The rows below fall into families. The same turns and mirrors carry the whole set onto itself and the rows of a family onto each other. For each named row, which other rows are in its family? Write them in the order they are listed.
These 40 rows form 5 families of 8 rows each.
q_125: [-0.25  1.69  4.12 -0.26 -0.75 -1.87 -0.90  0.75]
q_275: [-0.79  1.72  4.43  0.10 -0.93 -0.71 -1.34 -0.02]
q_451: [ 0.35 -2.63  2.24  3.35 -0.12  1.05 -3.87  0.85]
q_189: [-0.76  2.34 -1.18 -0.49  0.49 -0.59  0.99  0.64]
q_949: [-0.62  2.04  0.76  1.38 -2.63 -0.16  0.16 -0.41]
q_861: [ 0.05  1.56  3.36 -0.75 -1.24 -1.94 -0.14  1.34]
q_686: [-1.33 -2.42  3.54  1.19  1.98 -0.80 -3.15  3.12]
q_907: [ 1.24 -1.64  1.58  0.46  4.09 -0.29 -2.37  2.48]
q_65: [-2.16 -1.70  2.96  3.34  1.15  0.22 -3.64  3.13]
q_899: [ 0.34 -2.37 -2.16  2.29  0.02  1.07 -2.19  2.17]
q_211: [-2.51  1.82  1.62  0.92  1.42 -2.18  1.47  1.86]
q_324: [ 0.69 -2.33  2.38  2.64  1.61  1.03 -3.75 -0.42]
q_984: [-1.21 -2.40  3.26  1.21  2.57 -0.40 -3.81  2.65]
q_232: [-0.91  1.91  1.00  2.40 -2.31 -0.36  0.30 -0.08]
q_768: [-1.08  1.09  2.39 -1.06 -2.82 -0.40 -1.50  0.51]
q_990: [ 0.15 -1.84 -0.34  1.29  4.15  0.69 -2.51  0.89]
q_943: [-1.23  1.62  1.39  2.54 -2.03 -0.95  1.16  0.30]
q_799: [-2.79  2.39  1.56  0.04  2.07 -2.14  0.58  1.90]
q_430: [-0.35 -2.17 -0.49  0.99  4.04 -0.55 -1.73  2.56]
q_140: [ 0.44 -2.66  3.08  2.95  0.64  1.13 -3.43 -0.15]
q_665: [-2.77  2.32  2.29 -0.69  2.54 -1.56 -0.01  1.21]
q_340: [-2.39  1.34  3.50  0.74  1.83 -1.91  0.66 -0.49]
q_647: [ 0.59  2.00 -0.66 -0.87 -0.59 -1.30  0.95  1.64]
q_971: [-1.56  1.52 -0.41 -2.58  0.07 -0.89 -0.45  1.71]
q_473: [ 0.44 -2.23 -1.66  2.30  0.66  1.60 -2.67  1.69]
q_832: [-0.74 -1.91 -0.55  1.00  4.25  0.14 -2.45  2.66]
q_381: [-1.18  1.26 -0.19  1.90 -0.25 -0.23  1.31 -1.64]
q_978: [-0.19 -2.30 -1.55  2.03  0.00  1.94 -3.22  1.52]
q_176: [ 2.97 -1.87  1.10  2.26  0.55  1.05 -2.89  0.86]
q_490: [-0.35 -2.12 -0.74  1.15  4.31  0.59 -2.00  1.74]
q_917: [-2.51  2.23  2.06 -0.86  1.81 -2.10  0.38  1.60]
q_35: [-1.89 -2.30  2.73  0.46  2.46 -0.02 -3.98  2.87]
q_439: [-0.73  2.23  0.43  1.84 -2.22  0.84 -0.49 -0.91]
q_677: [-1.50 -1.27 -1.49  3.03  1.38  0.98 -2.26  3.17]
q_4: [ 0.78 -2.80  2.64  3.36 -0.50  0.40 -2.68  0.84]
q_207: [-2.34 -1.78  2.03  0.91  2.18  0.60 -4.70  2.63]
q_609: [-1.04  1.79  4.35  0.40 -1.01 -1.31 -0.60  0.16]
q_449: [ 0.36  2.31 -1.44 -0.54 -0.12 -0.81  0.73  0.95]
q_675: [-1.05 -1.76 -1.15  1.98  0.31  1.92 -3.95  1.62]
q_719: [-0.65  2.53 -1.60 -0.79  0.78 -0.18  0.40  0.73]

Which other rows belong to the same family as q_35? q_125, q_232, q_799, q_140, q_978, q_490, q_449
Which other rows belong to the same family as q_677? q_907, q_65, q_768, q_340, q_971, q_381, q_176
Which other rows belong to the same family as q_984? q_451, q_189, q_949, q_473, q_832, q_917, q_609

The rows below fall into families. The same turns and mirrors carry the whole set onto itself and the rows of a family onto each other. For each named row, which other rows are in its family? Write them in the order they are listed.
These 16 rows form 4 families of 4 rows each.
q_570: [ 0.63 -0.25  3.54  1.11 -0.55 -2.34  4.20 -1.70]
q_370: [-0.93  0.94  1.90  1.78 -1.47 -0.35  3.60 -2.38]
q_797: [-1.15 -3.69 -2.02  2.22  1.34 -1.06  1.14  0.82]
q_841: [-1.82  2.52 -0.30 -0.53 -0.55 -1.11  4.32  2.32]
q_873: [-2.48  0.68 -2.72  0.07  3.10 -0.25  3.02  1.70]
q_545: [ 1.39 -2.87  1.00  1.21 -1.39 -2.90  2.32 -1.61]
q_146: [-1.09 -4.29 -0.78  3.32  1.26 -1.45  2.54  1.20]
q_864: [-0.61 -3.57  1.37  3.75  1.83 -1.43  2.63  0.30]
q_922: [ 0.01  2.77 -0.01 -1.47  0.69 -1.31  4.75 -1.55]
q_181: [-2.03 -0.14 -1.62  1.72  4.26 -0.55  2.96  1.91]
q_31: [-0.27 -0.52 -2.48  2.99  2.46 -2.16  4.52  3.04]
q_339: [ 1.15 -1.94  2.07  1.81 -0.96 -2.49  4.27 -2.25]
q_720: [-0.88  0.99 -3.25 -0.58  3.05 -0.60  2.29  0.37]
q_205: [ 1.44  1.76 -0.15 -1.47 -0.04 -2.23  3.67 -1.92]
q_92: [-0.55  3.21  0.52 -0.95  2.06 -1.59  4.64  0.16]
q_429: [ 0.32 -2.33 -0.11  5.12  1.60 -1.09  3.77 -1.74]

Which other rows belong to the same family as q_370? q_841, q_31, q_429
Which other rows belong to the same family as q_146? q_873, q_922, q_339
Which other rows belong to the same family as q_205? q_797, q_545, q_720
Which other rows belong to the same family as q_181? q_570, q_864, q_92

